What is the hidden score of each row? Scores go from 0 to 40, and 20 is about the middle. The score is a weighted sum of the row's numbers plus the product of two more (or one squared), each taken from its middle value.
[-1.07 1.18 -1.27 1.12 -0.10 -1.16 0.12 1.05 -1.03 -1.05 1.12 -0.97 -1.24 1.18 -0.23 -1.04 1.11 -1.04] ~ 14
[-1.11 1.19 -1.15 1.04 -1.24 0.96 -1.07 0.04 0.03 -1.05 1.16 -0.97 1.10 -0.03 1.04 0.01 -1.21 1.06] ~ 19
[0.05 -0.09 1.03 -1.05 1.08 1.03 -1.02 -1.10 -1.18 1.04 -1.17 0.13 1.25 1.14 0.82 1.07 -1.20 1.18] ~ 17
[1.15 -1.16 1.00 -1.18 -0.08 1.16 -1.05 -1.05 -1.17 1.12 -1.08 1.08 0.98 0.10 -1.27 0.94 -1.08 0.05] ~ 14
[0.03 -1.09 -1.23 1.18 -1.23 1.03 1.19 0.04 1.16 -1.06 1.15 -1.03 -1.02 0.03 -1.29 -0.99 0.04 0.01] ~ 25
[0.08 -1.08 -1.27 -0.01 1.08 1.16 1.12 1.04 1.04 -0.02 1.21 1.21 -1.02 -1.17 -1.30 -1.13 -0.98 -1.16] ~ 27
[-1.01 0.02 1.02 -1.14 1.06 -1.26 1.26 -1.08 -1.18 1.06 1.20 1.25 0.01 -1.17 1.02 1.07 -1.07 1.10] ~ 27
[1.17 -0.01 -1.16 1.09 -1.21 1.15 1.23 0.96 1.08 -1.12 1.16 -0.98 -1.05 -1.07 -0.23 -1.10 1.14 -1.17] ~ 19
[1.26 -0.03 -1.25 -0.05 -0.13 -1.26 1.17 -1.16 -1.05 -0.07 1.09 0.05 1.14 -0.01 -1.24 1.07 -1.16 -1.10] ~ 32
[1.25 0.03 0.99 -1.20 1.05 -1.20 1.17 -1.18 -0.99 1.08 0.06 1.11 1.18 1.03 -0.18 1.05 0.00 -0.05] ~ 21
[-1.03 -1.09 0.96 -0.01 1.13 -1.15 1.20 1.06 1.17 -1.06 -1.14 1.12 1.04 1.16 1.05 -1.00 0.11 0.05] ~ 29
[1.14 1.04 1.02 -1.17 1.04 -0.11 1.24 -1.12 -1.02 1.08 -1.10 1.10 0.06 0.03 -1.33 1.05 -1.16 1.04] ~ 15
[0.15 -1.10 -0.08 1.10 1.09 1.14 1.26 1.06 -0.99 -1.05 -1.10 0.08 -1.09 0.03 -1.27 0.02 -1.19 -1.15] ~ 16
[-1.00 1.12 0.97 1.09 -1.11 1.09 -1.11 1.08 1.07 -1.08 -1.10 -1.00 -1.08 -1.11 1.05 -1.08 -1.09 -1.11] ~ 11
[1.29 -0.03 0.93 -1.07 1.14 1.09 0.06 -1.02 -1.18 1.03 0.06 1.23 0.07 -1.10 -0.20 1.07 1.17 1.02] ~ 15
[1.26 1.09 1.05 -1.14 -0.09 -1.14 1.18 -1.08 -1.14 1.06 0.08 1.21 1.10 -1.16 -0.18 1.14 0.05 -0.05] ~ 20
[1.16 1.08 -1.23 -1.08 -1.18 -1.21 -0.99 -1.07 -1.07 1.12 0.16 1.16 1.15 0.07 -0.11 1.10 1.15 -1.18] ~ 13
[-1.11 -1.23 -0.11 -1.04 -1.20 1.10 1.18 1.05 1.03 0.00 -1.06 -1.02 -1.11 0.04 -0.11 -1.11 1.13 1.07] ~ 25
[1.27 1.01 -1.17 1.10 -1.18 1.13 1.26 1.06 1.05 -1.03 1.12 -0.99 -1.11 0.02 1.03 -0.98 1.20 -1.16] ~ 14
[-1.18 -1.08 -0.12 -0.04 -1.12 1.08 0.07 1.16 1.12 1.20 -1.08 -1.07 -1.10 1.29 1.06 -0.99 -0.08 -1.15] ~ 21
[-0.99 1.18 -0.19 1.04 -0.15 0.01 1.11 -1.07 -0.01 1.03 -1.16 1.14 1.04 -1.07 0.96 0.08 0.05 1.06] ~ 23
[1.23 0.05 0.95 -1.05 1.14 -1.20 1.26 -1.07 -1.10 1.06 0.12 1.23 -1.23 -1.15 -1.30 1.09 -0.06 1.16] ~ 18
[1.19 1.22 -1.24 1.10 1.09 -1.17 1.10 0.01 -0.01 -1.03 0.14 -1.04 -0.99 0.02 0.89 -1.10 1.15 1.02] ~ 20
[-1.01 -1.09 -0.02 1.12 1.00 1.14 0.01 -0.02 1.08 0.08 -1.08 1.13 -1.21 -1.09 0.92 1.11 -1.20 -0.14] ~ 18
[-1.16 1.16 -1.22 1.13 -1.12 1.09 0.09 1.06 1.06 -1.03 0.05 -1.01 -1.23 -0.03 -1.17 -1.12 -1.10 0.03] ~ 16
[-1.14 -1.14 -1.32 -1.09 -1.19 -1.14 -1.10 1.04 1.13 1.13 -1.09 -1.02 -1.17 -1.10 -0.11 -0.98 -1.10 -1.07] ~ 32
[-1.00 -0.08 -0.09 1.15 -1.09 1.07 -0.97 0.02 0.02 -1.11 1.09 -0.96 -1.12 1.16 1.02 -1.08 -0.97 -1.06] ~ 9
[-1.04 -1.17 1.05 -1.06 1.12 -1.21 -1.07 -1.04 -1.03 1.13 0.01 0.02 1.05 -1.17 0.93 1.06 1.10 -1.10] ~ 21
[1.23 -1.08 1.00 -1.07 1.10 -1.21 1.13 -1.12 -1.04 1.09 -1.14 1.15 1.15 1.17 0.99 1.11 -1.13 1.08] ~ 18
[-1.15 -1.14 -1.24 1.08 1.05 -1.22 1.19 1.01 -0.05 -1.05 -1.01 -1.06 -1.17 -1.13 -1.15 -1.00 0.01 -1.18] ~ 26
[-1.01 -1.21 0.98 0.01 -0.03 -0.09 0.11 -1.10 -0.01 -1.00 1.19 -0.96 0.02 1.21 -0.20 -1.13 -1.15 0.04] ~ 22
[1.18 1.07 0.99 -1.08 1.12 0.99 -1.05 -1.10 -1.10 1.08 -1.01 1.13 1.06 -1.13 -1.26 1.01 -1.12 0.99] ~ 15
[-1.06 1.14 -1.24 1.08 -1.22 1.05 1.16 1.07 -0.05 -1.06 1.09 -0.96 -1.09 1.12 -0.15 -1.01 1.07 1.11] ~ 17
[-0.99 1.07 1.09 -1.11 -0.17 -1.09 1.12 1.15 1.03 -1.06 -1.10 -1.09 0.11 1.16 -0.14 1.14 0.05 1.08] ~ 21
[-1.17 -1.14 -1.15 1.07 -1.24 -1.20 1.14 1.14 1.11 -1.07 -1.06 -0.95 -1.13 -1.05 1.03 -1.04 1.20 -1.08] ~ 23
[1.31 1.24 1.00 -1.11 -0.05 -0.12 -1.08 -1.07 -1.13 1.07 -1.03 1.15 1.17 0.05 0.97 1.08 -1.05 1.09] ~ 14
[1.12 0.06 1.04 -1.01 1.09 -0.07 1.07 -1.05 -1.19 1.03 -0.99 1.17 1.06 1.10 -1.25 1.09 1.10 -1.11] ~ 20
[1.16 -1.14 0.98 1.15 -1.11 -1.28 -0.02 0.01 -0.06 -1.19 0.05 -0.97 -1.18 -0.02 -1.36 -1.04 -1.10 1.03] ~ 14
[-0.99 1.07 -1.16 1.09 -1.15 -0.03 1.15 -0.01 -1.10 -0.99 0.10 1.11 -1.15 -0.07 1.05 -1.02 1.06 -1.09] ~ 13
[1.12 1.14 0.95 1.00 1.14 -1.20 -1.13 -1.10 -1.19 -1.05 0.03 -0.98 1.14 -1.05 1.00 -1.08 1.14 -1.10] ~ 16
[1.15 -1.09 1.06 -1.14 -0.09 -0.04 0.04 -1.11 -1.18 1.09 -1.15 1.16 1.14 -1.05 0.95 1.08 1.12 1.16] ~ 20
[1.14 -1.21 0.98 -1.03 1.02 -1.32 1.21 -1.10 -1.13 1.26 -1.03 1.14 -0.10 -1.13 -1.28 1.06 -1.15 -1.10] ~ 21
[-0.99 1.10 -1.12 1.08 -1.28 1.06 1.17 1.10 1.17 -1.05 1.14 0.10 -1.13 1.19 -0.14 -1.04 1.15 -1.15] ~ 21
[-1.04 -1.20 1.04 -1.11 -1.24 -0.12 1.12 -1.04 -0.01 -1.06 0.00 1.21 -1.12 0.05 -1.26 -1.02 1.12 0.07] ~ 23
[1.20 0.00 1.05 0.05 -0.02 -1.14 -0.02 -0.06 -1.10 0.06 1.21 -1.00 -1.16 -1.13 -1.29 -1.14 -1.07 -1.10] ~ 11
[-1.09 1.17 0.96 1.08 -0.12 -1.19 0.06 1.06 1.01 -1.04 -1.08 0.10 -1.23 1.22 -0.21 -1.02 -1.20 1.06] ~ 14
[-1.07 -1.10 -0.04 -0.03 1.11 -0.06 -1.13 1.13 -1.06 -1.14 -1.08 0.02 1.10 -1.05 -1.31 1.03 1.01 1.22] ~ 25
[0.10 1.12 -1.31 1.10 -0.09 -0.05 0.00 1.14 -1.09 -1.08 -1.15 -1.04 -1.09 -1.11 -0.14 0.02 1.14 -1.13] ~ 10
[-1.04 -0.04 1.06 -0.05 -1.17 -0.05 -1.07 -1.07 1.06 -0.03 -1.10 -1.03 -0.13 -0.03 -0.18 0.00 0.01 1.08] ~ 17
[0.04 -1.09 -1.17 -0.03 1.11 -1.09 0.13 1.12 1.15 -1.04 -1.02 -1.10 -1.09 -1.06 -1.27 0.93 -0.02 -1.11] ~ 23
[1.27 -1.05 -0.22 -1.08 1.11 1.03 -0.99 1.05 0.95 0.02 1.13 -0.98 -1.13 -1.16 1.05 0.11 1.15 1.09] ~ 30
[-1.14 1.14 -0.07 -1.02 1.04 -1.16 0.07 -1.14 -1.10 -1.01 1.15 1.17 1.16 -1.11 0.96 1.09 1.17 1.07] ~ 28
[-1.04 -0.03 -1.22 1.12 -1.18 -1.23 1.21 -1.16 0.99 -1.06 -1.08 -0.85 -1.13 -1.09 -0.10 -1.09 1.11 -1.12] ~ 24
[-1.12 1.07 -0.21 -1.13 -0.06 -1.26 1.13 -1.05 1.20 -1.14 -1.09 -0.97 1.13 1.13 1.08 1.07 -1.16 -0.09] ~ 27
[1.31 1.16 1.02 -1.12 0.01 -1.22 0.02 -1.12 -1.13 1.06 1.16 1.16 1.15 1.11 -0.16 1.10 -1.14 1.19] ~ 13
[-1.05 -1.15 -1.24 1.04 -0.09 1.08 1.20 1.06 1.15 -1.08 -1.04 -1.00 -1.19 1.16 0.99 -1.01 1.17 -1.16] ~ 21
[-1.03 -1.19 -1.11 1.23 -1.20 -0.10 -0.07 1.03 1.05 -1.09 1.21 -0.94 -1.08 0.01 1.06 -0.99 1.08 -1.18] ~ 20
[-1.00 -1.22 -0.06 1.10 -1.12 -0.03 1.20 1.06 -1.15 1.19 0.16 1.20 1.06 0.01 0.91 1.10 0.01 0.06] ~ 22
[-1.02 1.06 0.99 1.08 1.18 0.99 1.20 0.06 -1.11 1.08 0.03 0.13 0.10 -0.95 -0.15 -1.02 0.01 1.06] ~ 20
[0.11 0.01 1.06 -1.17 1.04 1.12 -0.03 -1.09 -1.04 1.05 -1.12 1.19 1.15 -1.26 -0.12 1.09 -1.12 1.08] ~ 18
[1.20 -1.14 1.05 -1.03 1.05 1.08 0.09 -1.00 -1.13 1.10 -1.03 1.18 0.02 -1.11 -0.09 1.11 -1.12 -1.07] ~ 12
[-1.04 1.21 1.04 -1.15 -1.11 -0.09 0.08 -1.05 -1.15 1.14 1.19 1.18 1.18 1.10 -0.11 1.04 -1.20 1.10] ~ 18
[-1.11 -0.09 -1.16 1.14 1.04 -1.18 0.18 1.13 -1.16 -1.02 -1.05 -1.01 -1.08 -1.12 -0.07 -1.05 1.16 -1.09] ~ 19
[0.04 1.14 -0.04 -1.06 -1.22 -1.21 1.19 -1.11 1.00 -0.99 1.16 0.13 1.14 -1.22 -0.14 -0.05 -1.18 0.98] ~ 31
[0.13 1.05 -1.18 1.11 1.03 -0.09 1.29 1.01 -0.08 1.11 -1.05 1.15 1.09 -0.07 -0.17 1.07 -1.13 0.05] ~ 22
[1.27 -0.01 -0.09 1.10 -0.05 1.03 0.05 -0.06 -0.04 1.08 1.19 -0.95 -1.19 1.18 0.95 -1.01 -1.20 -0.04] ~ 13
[0.00 -0.01 0.00 -1.12 1.03 -0.07 -1.17 1.12 -0.06 1.18 1.25 -1.02 1.08 -1.17 -0.07 -1.08 0.05 -1.11] ~ 30
[-1.03 -1.09 1.03 -1.11 -0.05 0.00 -0.97 -1.16 -0.04 1.07 0.02 1.12 -0.04 -0.07 1.00 1.16 -1.11 -1.04] ~ 14
[1.18 -1.29 -1.19 1.16 0.02 0.97 -1.10 1.06 1.13 -0.91 0.02 1.11 -1.17 1.10 0.94 -1.04 0.13 1.11] ~ 38
[0.09 1.07 -1.16 1.02 -1.18 0.02 1.12 1.16 1.14 0.10 1.18 -0.98 -1.08 1.17 -1.25 -1.07 1.03 -1.16] ~ 19
[-1.03 0.01 -1.14 0.01 -1.24 -0.15 0.02 1.04 1.06 -0.03 1.27 -1.08 0.04 1.21 -0.13 -0.01 1.15 -1.05] ~ 22
[0.06 1.07 -1.21 1.04 1.06 -1.26 0.03 0.08 -0.05 -1.04 -1.08 -0.98 -1.09 -1.08 -1.37 -1.04 1.11 -1.22] ~ 18
[1.14 -1.08 -0.15 1.04 1.13 -1.12 1.23 1.10 -0.13 1.04 1.21 -1.05 1.08 1.22 0.85 -1.10 -1.09 1.12] ~ 30
[-1.12 -1.18 -1.24 1.06 -1.11 -1.12 1.13 1.15 -0.03 -1.08 0.06 0.12 -1.13 1.06 1.01 -0.93 1.27 -1.19] ~ 19
[0.13 0.02 -1.16 1.11 1.01 1.02 -1.09 1.09 1.09 -1.02 -1.05 -0.96 1.14 -1.06 -1.27 -0.07 1.10 -1.11] ~ 27
[-1.17 -0.09 -0.06 -1.09 1.04 1.02 0.09 0.00 -0.02 1.14 -0.99 -1.09 -1.17 1.07 -1.27 -1.11 -1.07 1.09] ~ 23
[1.17 -1.18 -1.27 1.07 1.06 1.12 0.11 1.09 0.05 0.00 1.20 -1.03 -1.14 1.19 0.97 -1.03 1.13 1.06] ~ 29
[1.19 -0.09 1.05 -1.08 -0.09 -0.02 -1.15 -1.05 -1.13 1.08 -1.08 1.18 1.24 1.14 -1.24 1.04 1.11 -0.02] ~ 13
[0.07 -1.14 1.10 -1.12 1.14 -0.03 1.28 -1.20 -1.14 1.01 -1.10 1.17 1.12 1.10 0.90 1.06 -0.08 -0.05] ~ 20
[0.10 -1.21 1.00 -1.04 1.03 -0.03 1.11 -1.07 -1.07 1.16 -1.16 1.06 1.11 0.10 -1.23 1.03 -1.10 1.11] ~ 23
[1.18 1.12 1.09 -1.10 -1.10 -1.16 -1.11 -1.18 1.04 -1.07 -1.15 -1.02 1.14 -0.03 1.05 1.02 -0.05 -0.02] ~ 13
[1.23 1.25 1.01 -1.07 1.03 -0.07 1.14 -1.06 -1.20 0.98 -0.94 1.27 1.10 -1.08 -1.23 1.04 1.09 1.14] ~ 20
[1.10 -1.11 -0.19 0.00 1.06 1.08 1.11 1.05 1.10 -0.93 -1.02 -0.95 -0.05 -1.18 -0.13 1.05 1.20 -1.06] ~ 23
[-0.01 1.14 -1.25 1.06 -1.12 1.11 -1.06 1.08 1.07 -0.04 -1.05 0.02 -1.10 0.05 -1.19 -1.03 -1.11 -0.05] ~ 20
[-1.01 1.15 -0.02 -1.10 -1.11 1.12 0.05 1.05 1.09 -0.99 1.18 -1.03 -1.20 -1.16 0.95 -1.00 -0.05 1.17] ~ 18
[1.20 0.03 1.02 -1.18 -0.04 -0.07 1.23 -1.10 -1.15 -1.17 1.13 -1.02 -0.02 1.10 -1.23 -1.12 1.17 -1.14] ~ 20
[1.27 1.16 -1.22 1.15 1.11 1.11 0.10 1.05 0.02 0.01 -1.07 0.07 1.10 -1.13 0.96 1.02 0.08 0.07] ~ 20
[-1.01 -0.04 1.02 -1.08 -0.09 -1.21 -0.96 -1.08 -1.10 1.12 -1.11 1.15 -1.07 -1.17 -1.13 1.08 1.04 -0.03] ~ 11
[-1.11 0.05 -0.14 0.99 -0.08 1.13 1.10 -1.11 1.06 -0.99 -1.10 -1.02 -1.22 -1.00 -0.14 1.02 -1.13 1.20] ~ 24
[1.21 -1.11 1.10 -1.11 -0.08 -1.15 -1.05 -1.10 -1.08 1.10 -1.08 1.12 0.04 0.00 -1.17 1.05 -1.13 1.11] ~ 15
[-1.09 1.11 0.97 1.05 1.05 -1.18 -1.13 -1.05 1.06 0.13 1.11 -1.03 -0.09 1.13 -0.16 -1.06 -1.07 -1.21] ~ 18
[1.30 -1.15 1.02 0.01 -0.10 -1.16 -1.01 -1.00 -1.22 1.06 1.17 1.10 1.11 1.08 -0.04 1.01 -1.18 1.14] ~ 15
[1.21 1.13 -0.16 1.03 0.96 -1.29 -1.00 0.02 1.10 -1.09 -1.09 -0.99 0.04 -1.18 1.11 -1.04 1.07 1.12] ~ 33
[1.17 -1.20 -0.08 -0.19 -0.05 -0.05 0.05 1.10 1.08 0.04 -1.07 -1.05 1.10 1.16 -1.25 0.96 -1.10 -0.01] ~ 22
[-1.06 1.16 0.98 1.09 -0.12 1.12 1.22 1.06 -1.21 1.18 -1.13 1.17 1.17 0.00 -1.35 1.07 0.04 0.05] ~ 22
[0.15 0.13 -1.31 1.18 -1.13 -1.19 0.11 1.03 -0.01 -1.01 1.09 0.14 -1.09 0.01 -1.25 -1.14 1.10 -1.17] ~ 17
[-1.08 0.00 -1.14 0.02 1.05 1.13 -1.10 1.14 -0.01 -1.00 1.18 1.12 -1.17 -1.15 1.13 -0.98 1.18 -1.03] ~ 20
[0.11 1.18 -1.27 1.19 -1.14 -0.07 -1.08 0.09 -0.04 -1.05 -1.14 1.12 -1.11 0.04 0.98 1.06 1.15 0.06] ~ 8
[1.25 -0.09 -1.09 0.05 -0.06 1.10 0.05 1.11 -1.09 0.10 1.09 1.20 -1.13 -1.07 0.98 -0.95 -1.18 -1.07] ~ 15
[-1.10 -1.11 0.98 -1.07 -1.13 0.03 0.12 -1.08 -1.14 1.04 0.00 1.08 1.28 1.11 -1.29 1.07 1.18 1.12] ~ 22
[0.02 -1.13 -0.15 1.08 1.00 -1.22 -1.00 1.09 1.05 -0.92 -1.07 0.08 0.00 0.06 -0.09 0.00 1.15 1.03] ~ 30
[-1.10 -0.05 -1.22 1.07 -1.16 -1.15 -1.03 1.02 0.95 -1.09 -0.98 -0.99 -1.15 -1.07 -0.14 -1.03 1.18 -1.09] ~ 21
[1.24 -0.02 -1.20 1.15 -1.27 -1.10 -1.15 1.11 1.06 -1.10 1.17 -0.97 -1.12 -0.99 1.04 -1.11 1.00 -0.10] ~ 25
[1.13 1.14 -0.08 1.10 -1.16 0.04 -1.05 -0.05 -0.05 0.07 0.07 0.02 -1.07 1.11 -1.23 -1.07 0.02 -1.27] ~ 7
[1.18 1.09 1.13 -1.10 -1.12 -1.22 -1.02 -1.05 -1.09 1.09 -0.05 1.18 -0.01 0.02 0.95 0.98 -0.03 1.14] ~ 8
[-1.15 -1.12 -1.18 -1.13 -1.29 1.17 -1.09 -0.99 -1.24 -0.94 1.23 -1.10 1.18 0.07 -1.27 1.05 1.06 1.17] ~ 23
[-1.09 1.11 0.94 -1.19 1.13 -0.09 1.24 -1.15 1.12 -1.07 1.20 0.03 1.02 1.06 0.84 -0.03 1.19 -0.03] ~ 37
[-1.03 -1.09 0.94 -1.16 1.10 -1.21 0.03 -1.11 -1.08 1.06 1.17 1.21 1.07 0.06 -1.22 1.03 -1.12 1.09] ~ 29
[-0.95 0.04 1.08 -1.08 -1.20 1.07 1.12 -0.95 -1.11 1.13 1.15 1.04 1.18 -0.14 -1.26 0.99 1.14 0.04] ~ 34
[-1.04 -0.05 -1.12 1.03 -1.16 1.08 1.20 0.11 1.20 1.11 -1.05 -0.99 0.13 1.21 1.06 1.08 1.12 -1.07] ~ 21
[1.13 1.17 -1.11 0.99 -1.06 -1.14 -1.09 1.18 -0.10 -1.05 -1.14 -0.98 -1.08 1.22 -0.14 -1.11 -1.15 -1.19] ~ 15
[0.15 1.14 0.87 -0.05 1.05 -1.26 1.21 -1.11 1.19 1.10 1.17 0.13 1.00 -1.13 1.03 1.07 -1.05 -0.03] ~ 34
[-1.04 -0.04 1.05 -1.08 -0.02 0.02 -0.95 1.14 1.06 -1.06 -1.04 0.08 1.08 1.13 -1.33 -1.05 0.00 -0.06] ~ 25
[-1.03 1.19 0.96 1.16 -1.18 1.03 1.11 1.05 1.18 0.04 -1.05 1.13 1.12 1.23 0.96 -1.08 -1.23 1.13] ~ 20
[1.16 -0.06 1.10 -1.03 -0.10 -1.16 1.16 -1.06 -1.17 1.09 -1.13 1.17 0.08 -1.09 1.01 1.10 1.16 0.04] ~ 13
[1.17 1.09 -0.09 1.10 1.09 1.01 1.18 1.04 -0.15 -1.04 1.08 -0.99 -1.03 -1.04 -0.19 -1.11 -1.12 0.99] ~ 17
[0.06 0.02 -1.30 -1.16 0.03 -1.15 0.08 -1.14 -1.14 1.07 1.14 1.15 1.19 1.17 1.01 1.07 1.23 -0.06] ~ 20
[0.08 -0.11 -1.18 1.05 -0.10 1.19 -0.99 1.13 1.08 0.01 1.17 -1.06 1.03 1.15 -1.21 -1.12 -1.20 -1.11] ~ 25
[0.00 0.08 -1.15 -1.10 -0.03 -1.22 0.17 -1.18 -1.19 1.13 -1.17 1.23 -1.11 1.18 0.93 1.08 1.13 1.10] ~ 13
[-1.09 1.02 -1.20 1.13 1.12 -1.24 -1.03 -1.08 -1.13 0.06 -1.08 0.22 1.07 -1.13 1.04 1.09 1.23 -1.14] ~ 18
[-1.06 -1.10 0.96 -1.14 1.07 -1.16 1.11 -1.09 -1.14 1.09 1.06 1.13 1.16 -1.11 -0.18 1.12 1.14 1.09] ~ 36
[-1.05 -1.06 -1.19 1.04 -1.18 -1.13 -1.09 1.13 1.08 -1.09 1.22 -1.05 -1.12 -1.09 0.99 -1.13 -1.08 -1.16] ~ 21
[1.13 1.07 1.02 -0.96 -0.07 1.09 -0.09 1.17 -0.03 1.09 1.12 0.10 -1.14 0.08 -1.30 0.12 1.09 1.00] ~ 12
[-1.02 -1.05 1.05 0.10 -1.14 -0.04 -1.04 1.07 1.01 -0.98 1.08 -1.05 -1.07 -0.94 -1.32 1.01 -1.07 1.10] ~ 17
[1.27 1.20 1.13 -1.01 -0.02 -1.21 -0.08 1.11 -1.20 1.06 1.16 1.16 1.11 -0.01 0.97 1.04 1.22 0.12] ~ 13
